[9.0 -14.9 0.6 -1.3 0.6 -3.1]
[-5.5 49.1 -0.9 0.2 4.5 1.6]
[47.2 -27.4 1.8 0.4 -43.7 1.2]
[-4.8 52.5 -1.0 -0.1 4.7 1.2]
->
[-4.8 52.5 -1.0 -0.1 4.7 1.2]
[47.2 -27.4 1.8 0.4 -43.7 1.2]
[-5.5 49.1 -0.9 0.2 4.5 1.6]
[9.0 -14.9 0.6 -1.3 0.6 -3.1]

[53.8 1.3]
[-22.1 26.1]
[-26.0 -65.8]
[-24.5 29.0]
[-22.0 26.1]
[0.1 10.8]
[-6.5 14.0]
[-33.3 22.4]
[21.9 32.5]
->
[21.9 32.5]
[-33.3 22.4]
[-6.5 14.0]
[0.1 10.8]
[-22.0 26.1]
[-24.5 29.0]
[-26.0 -65.8]
[-22.1 26.1]
[53.8 1.3]

[-16.4 28.2 -31.6 68.8]
[-15.1 16.6 -21.4 66.0]
[-14.4 10.6 -16.4 66.0]
->
[-14.4 10.6 -16.4 66.0]
[-15.1 16.6 -21.4 66.0]
[-16.4 28.2 -31.6 68.8]

[-14.7 35.2 23.6 65.6 -43.7 -32.0 41.2 -34.6 71.4 -1.7 -42.2 -36.8 -0.3]
[-26.4 -24.1 -1.0 -10.3 23.5 -11.4 -42.2 5.5 -27.5 9.0 -0.5 1.2 4.5]
->
[-26.4 -24.1 -1.0 -10.3 23.5 -11.4 -42.2 5.5 -27.5 9.0 -0.5 1.2 4.5]
[-14.7 35.2 23.6 65.6 -43.7 -32.0 41.2 -34.6 71.4 -1.7 -42.2 -36.8 -0.3]

[3.4 15.4 -10.7 25.7 -29.7 -4.0]
[13.6 -6.4 -62.7 60.6 -52.6 40.9]
[19.8 -29.8 -22.8 26.1 -52.6 27.0]
[-4.3 13.6 -19.9 16.1 3.5 6.1]
[15.6 -21.5 -53.6 46.4 -46.5 43.7]
->
[15.6 -21.5 -53.6 46.4 -46.5 43.7]
[-4.3 13.6 -19.9 16.1 3.5 6.1]
[19.8 -29.8 -22.8 26.1 -52.6 27.0]
[13.6 -6.4 -62.7 60.6 -52.6 40.9]
[3.4 15.4 -10.7 25.7 -29.7 -4.0]

[24.1 -18.4 -5.5 -30.2 5.6 -7.2 -5.1 -20.4 -6.9 -29.2 5.7 57.7 -12.5 41.5 44.4]
[-37.3 70.0 23.5 37.1 65.4 -29.4 -52.8 44.6 51.6 -0.3 -16.6 -26.8 -6.0 -41.9 -3.6]
[56.9 7.9 64.4 -8.0 -19.3 29.2 43.6 17.1 70.1 2.8 -61.1 69.7 30.7 -68.3 40.9]
[-4.4 66.6 -38.1 -5.8 -54.3 -37.3 -39.2 61.6 -46.6 16.5 -55.9 25.7 61.2 66.4 -56.6]
->
[-4.4 66.6 -38.1 -5.8 -54.3 -37.3 -39.2 61.6 -46.6 16.5 -55.9 25.7 61.2 66.4 -56.6]
[56.9 7.9 64.4 -8.0 -19.3 29.2 43.6 17.1 70.1 2.8 -61.1 69.7 30.7 -68.3 40.9]
[-37.3 70.0 23.5 37.1 65.4 -29.4 -52.8 44.6 51.6 -0.3 -16.6 -26.8 -6.0 -41.9 -3.6]
[24.1 -18.4 -5.5 -30.2 5.6 -7.2 -5.1 -20.4 -6.9 -29.2 5.7 57.7 -12.5 41.5 44.4]

[-3.3 61.3 7.1 1.2 -1.6 62.5 2.5 -6.3]
[71.7 68.6 -1.8 -0.2 -1.3 69.0 -9.5 3.8]
[-0.3 -1.3 66.5 64.4 70.4 68.4 68.2 68.9]
[69.6 60.2 0.3 68.2 3.2 1.9 1.9 6.0]
[-1.4 5.4 66.4 2.6 3.3 -4.4 64.5 64.5]
[66.8 68.3 -1.8 66.6 -0.8 69.7 -5.1 4.8]
[0.9 67.9 60.3 3.5 67.3 68.7 65.9 -3.3]
[61.1 -1.0 66.2 -0.2 66.3 64.0 62.0 70.0]
->
[61.1 -1.0 66.2 -0.2 66.3 64.0 62.0 70.0]
[0.9 67.9 60.3 3.5 67.3 68.7 65.9 -3.3]
[66.8 68.3 -1.8 66.6 -0.8 69.7 -5.1 4.8]
[-1.4 5.4 66.4 2.6 3.3 -4.4 64.5 64.5]
[69.6 60.2 0.3 68.2 3.2 1.9 1.9 6.0]
[-0.3 -1.3 66.5 64.4 70.4 68.4 68.2 68.9]
[71.7 68.6 -1.8 -0.2 -1.3 69.0 -9.5 3.8]
[-3.3 61.3 7.1 1.2 -1.6 62.5 2.5 -6.3]
